Each path below is one point turned by a fixed rotation once a step. After each direction that follows a path, write how fast that rotation turns it, in degrees a step (0 if it stays still).
Each turn is a multiple of 5 degrees from 10 to 175, or 0.
Each row of a path follows its step; steps can be skipped.
path 1
step 0: 2 20 15 25 11 11 21 -12 -31 14 13 -13 -8 -19 10 11 -12 -11 28 12 -19 16
 19 21 1 -8 1 33 -27 4 -14 6 -5 -16 -4 20 12 10 -1 14 -7 -26 22 5 -1 10
 -21 4 -23 22 -18 13 -1 -10 -17 -2 -2 -3 -12
step 1: 5 -7 -7 2 5 25 -5 -2 -6 -16 18 9 10 -11 -18 -4 0 -44 1 36 -17 -28 2 3 13
 -5 17 5 -3 -1 5 -8 -28 -2 3 -5 18 -14 -7 0 2 -13 -23 -12 22 6 -50 1 -15
 2 18 -2 3 6 -3 21 0 7 -18
step 2: 11 -3 18 -13 10 12 26 -9 15 -21 35 5 1 0 -6 0 15 -13 15 -3 2 23 -28 -1
 18 -9 -13 -8 13 20 -11 -6 -4 -6 27 8 5 17 -6 -2 -7 14 -12 -8 37 -2 -12
 6 3 6 -7 -31 -5 40 -8 8 8 -15 27
step 4: -6 2 -24 3 8 5 -9 -19 18 8 -5 5 33 -3 -4 1 1 -6 -6 2 -26 10 -11 6 1 -10
 -9 4 15 -10 9 10 -31 14 -17 17 26 13 4 37 0 8 1 17 8 9 -22 14 -13 4 34
 41 19 0 12 5 2 -12 3
step 5: 8 -4 -3 17 32 -10 -8 -12 5 4 -7 14 8 -28 -1 -14 -9 0 4 -8 -5 10 -21 15
 18 -4 -42 0 -22 14 -25 1 1 -13 -5 1 1 21 5 -10 -1 26 -9 -9 18 10 0 -26
 -17 29 29 11 -13 31 -16 13 6 8 -18
step 6: 15 13 16 31 -16 -10 11 21 13 -1 -1 -25 11 -15 3 -20 -2 -15 4 4 -16 -7
 -11 23 -13 8 -17 16 3 8 -8 6 -5 -13 20 10 5 -13 2 7 -6 4 -27 -26 -3 -31
 -18 -28 14 -18 -19 23 -6 29 -3 -10 -8 18 -2
step 8: 24 -6 21 -1 3 10 -1 1 11 -16 1 8 20 -18 -1 -22 10 -4 16 5 -8 8 10 17 18
 -32 -24 -11 7 11 -20 -23 17 12 -31 -21 9 5 26 0 -11 7 13 10 13 9 -11 18
 18 29 -11 7 12 -16 -13 -5 15 11 -27
step 9: -14 19 -2 -1 -6 2 2 0 13 28 34 -11 -1 -9 13 -8 -2 -19 41 -9 -6 7 13 0 6
 -19 -5 -20 13 -22 -2 -19 -25 -15 -3 -3 -6 3 7 -14 -19 8 -6 15 -8 -7 -34
 -21 -12 2 -23 37 5 17 -5 -2 16 12 -6
step 10: -7 32 13 7 11 35 -4 -2 -12 3 2 -12 -18 -7 4 12 -6 -28 2 -10 1 -18 -36 10
 -16 -12 0 -26 -9 -23 -17 6 -18 19 -11 1 18 5 9 -3 -10 -1 -31 -28 9 8
 -12 1 -29 21 3 3 3 -2 -12 -12 -7 0 27
step 11: 0 -1 48 9 15 9 -5 4 -21 1 18 13 2 -5 23 7 -1 -22 -8 8 -3 21 -6 25 14 -16
 -11 29 4 36 0 22 -7 -3 4 2 34 2 16 6 -18 -10 -1 -11 19 8 -7 19 -5 10
 -25 6 -1 -1 7 -5 -10 -23 -11
step 12: -3 -15 -21 -13 19 7 -1 -9 -18 -6 19 -31 10 -27 16 -11 15 -21 32 22 -26
 -12 16 28 21 -11 1 -1 -21 -3 15 1 -15 1 21 18 6 -10 3 5 -5 -19 14 14 19
 2 -22 -1 -7 -3 1 -16 -9 19 8 -1 0 1 -16
Speeds:
-1 5 -7 0 -1 -4 -1 -6 1 0 -1 9 1 -8 -3 -3 2 -1 4 -4 1 1 3 -3 0 4 0 3 -3
 -10 -1 -4 4 5 4 5 0 2 2 4 -1 -6 4 5 3 -2 1 3 -4 4 -4 5 3 -4 0 6 6 1 -10
85
-7 3 0 4 8 -5 -9 5 -5 9 -5 0 3 -5 9 -6 0 -3 -3 0 -6 4 -5 3 0 3 -1 2 2 0
 0 3 3 1 4 -5 -3 -1 -4 1 -2 -5 -2 2 -1 -3 3 0 -4 6 5 1 0 -1 2 -4 -4 -6 5
60
-5 -3 2 2 -4 -2 1 2 5 3 1 2 0 -6 -3 -2 5 1 8 -4 -4 -3 -3 -7 -1 0 2 0 8 7
 6 -4 -3 7 -1 -1 0 -2 4 4 -1 5 7 -1 -5 7 -1 -7 -2 3 0 -7 0 -6 -4 1 3 0 7
65
3 -3 0 1 -3 7 5 3 -9 -4 -7 1 0 -4 1 4 5 3 1 0 0 3 -4 7 2 5 -5 -2 0 -4
 -10 -5 3 -5 -3 -3 -4 2 0 2 8 -1 4 -4 2 5 4 -6 -6 2 -3 -2 4 -4 -6 -1 1
 -5 2
140
path 2
step 0: -5 -9 8 6 -16 4 0 -1 -3 19 27 -13 -1 -15 -30 19 -17 -9 -35 -4 19 9 28 11
 -15 19 13 -5 -9 -27 -4 -9 -14 -10 3 -3 0 10 26 17 -17 5 -2 -22 0 -10 6
 -8 -15 11 2 16 1 7 20 22 14 22 8
step 1: 31 -6 -17 5 -1 6 -8 4 5 -20 -25 9 4 -5 -11 -28 5 10 -2 24 21 -1 21 23
 -18 9 -27 -5 3 8 -10 -22 -14 2 18 -12 18 -2 8 26 -23 -17 6 9 -3 6 3 -2
 -8 22 -7 10 -2 -2 -18 33 5 -4 -12
step 2: 6 -13 -14 13 7 6 -6 -14 1 1 -18 -21 24 16 4 -2 6 -20 -21 9 -3 9 30 24
 -23 -1 -5 -11 25 -5 9 -22 -6 8 -18 24 -22 18 -5 -31 1 16 -3 -2 1 6 23
 -1 23 9 -12 -14 -9 -7 -28 6 -1 6 5
step 4: -2 12 0 -3 0 16 -14 3 12 13 4 5 -10 2 8 -7 -2 13 -4 25 -24 7 -3 8 11 -26
 36 3 22 7 -18 -2 -7 -16 -15 -5 15 32 -5 -10 0 48 -3 26 -8 9 5 26 -1 0
 17 6 6 13 14 1 8 -27 3
step 5: -4 6 -22 -11 -3 5 4 -2 6 18 -15 -5 -41 4 4 -24 25 -13 2 -30 4 -5 -1 -20
 10 -12 -17 -13 -13 8 -23 28 25 4 16 -3 11 4 -8 -16 -8 22 19 21 4 -7 4
 -2 9 -7 -13 -23 -10 2 18 -4 6 -22 -2
step 6: -2 3 7 -8 12 -12 4 18 -7 -3 -5 -2 -24 -14 6 9 -23 -12 -3 -18 -24 -19 -15
 7 -4 9 8 -1 -7 -2 -18 2 29 15 -29 -6 -22 1 -6 17 36 3 10 26 -20 -1 2 -7
 2 -15 -5 18 -28 14 -9 -18 21 -5 -3
step 7: -4 0 7 -12 14 15 15 23 18 11 11 -3 21 26 19 1 -35 17 -3 -17 0 -21 -11
 -27 10 -6 -4 -1 -24 -16 -4 -7 9 20 -8 -11 38 -28 -6 0 4 -13 -9 10 17
 -11 -10 3 1 -12 -19 7 -2 -12 -8 -11 -2 -4 17
step 9: 12 -17 11 5 2 -9 12 -13 -4 12 2 19 -7 -4 2 28 15 -2 20 -30 -16 -6 1 -9 0
 -14 12 30 -3 -21 26 14 -11 4 13 9 4 -14 -13 5 12 -1 -16 -36 11 -14 -5 2
 -17 18 -14 -7 -9 -13 10 28 7 33 8
step 10: 7 9 11 8 6 -4 -2 -11 -28 4 5 20 -4 -8 7 4 -2 10 -9 4 37 -6 2 -6 -3 2 13
 21 13 -3 13 8 -35 -4 1 -11 -12 -18 23 -4 -15 -16 -3 5 -33 8 -20 -24 -24
 -32 6 6 5 0 -7 27 12 10 -13
step 11: 23 -11 -22 -9 29 2 6 -10 -3 5 -13 -24 -6 21 17 24 -1 0 -14 25 1 20 -8 5
 -8 12 -9 -6 17 8 12 -1 -12 -24 30 -6 -5 -13 -9 -10 -8 -34 -22 -6 -18 1
 -2 -11 2 28 -9 -6 25 19 7 2 3 6 6
step 12: -32 -7 7 6 -15 -19 14 -3 -23 -11 1 10 -7 3 -2 7 -14 -15 -26 25 2 20 8 19
 -13 12 -21 -18 -3 -8 15 -10 4 -4 31 16 -14 21 26 0 -18 -1 -16 -22 -5 -7
 -14 -3 8 -9 6 -14 -21 9 -6 -4 -29 -10 1
Speeds:
3 3 -6 6 11 4 -7 -2 -1 -1 6 6 0 6 4 -6 -8 4 -2 1 4 2 0 -2 4 4 2 -3 2 6 2
 2 -1 0 1 -2 3 -6 0 3 -1 9 2 4 4 4 2 -2 0 7 -2 -4 4 -1 -1 2 -3 -1 -6
115
1 -1 -8 -4 1 5 0 -3 -2 3 -5 -5 6 0 2 2 -2 -3 -7 -2 -3 0 0 -5 2 1 6 0 4
 -1 2 -3 0 -6 -4 -6 -1 6 -10 2 3 6 -1 -3 -1 -6 -6 -2 1 7 5 3 -2 -4 1 -3
 2 9 4
160
4 4 3 -3 2 -1 -1 1 8 2 2 2 -8 5 1 -8 -1 0 -1 -5 -6 -4 -1 -5 2 -4 5 -1 -6
 -8 4 -3 -3 -1 -1 2 -1 -3 0 3 4 -6 5 -4 5 -2 2 -7 -5 -2 5 1 2 2 -3 -10 2
 3 -5
35
10 -6 -6 6 0 3 0 0 -5 8 -2 -7 0 -6 -2 0 -2 -2 6 -3 -5 -3 3 1 -6 -2 -1 -1
 -7 4 0 -1 -4 -1 -2 -3 -1 -5 4 -1 -2 -1 -3 7 -3 2 -8 -7 1 -1 0 -2 -4 0
 -5 -1 2 -3 -6
80
2 3 -3 0 0 6 0 -7 -6 -1 3 5 -8 -3 -3 3 6 5 -7 -1 -2 -1 -4 -5 5 -1 2 3 -1
 0 3 4 -4 -4 -3 -1 -5 -1 -3 -4 -3 -2 -2 0 -8 -1 0 1 -1 1 0 -5 3 10 8 -2
 2 -10 2
60
4 -1 -6 -2 -2 -4 -1 -3 4 1 -4 -3 1 3 6 4 -2 6 -2 7 4 -4 0 1 -1 -1 -2 -1
 1 -3 -9 2 -8 -5 -4 -6 0 -4 0 3 2 -3 -2 -2 7 -3 5 1 1 -7 7 2 -2 -3 8 3
 -2 -8 -3
110
-3 -8 -6 5 -2 1 -3 3 9 2 1 11 5 -5 -3 2 3 2 -4 3 4 -1 -1 -1 0 -7 -2 0 1
 7 7 -4 3 5 -4 -1 0 -1 0 -6 7 -2 -7 -4 3 -1 2 -1 -3 1 2 -3 -2 -1 -2 -6 4
 -2 -2
65
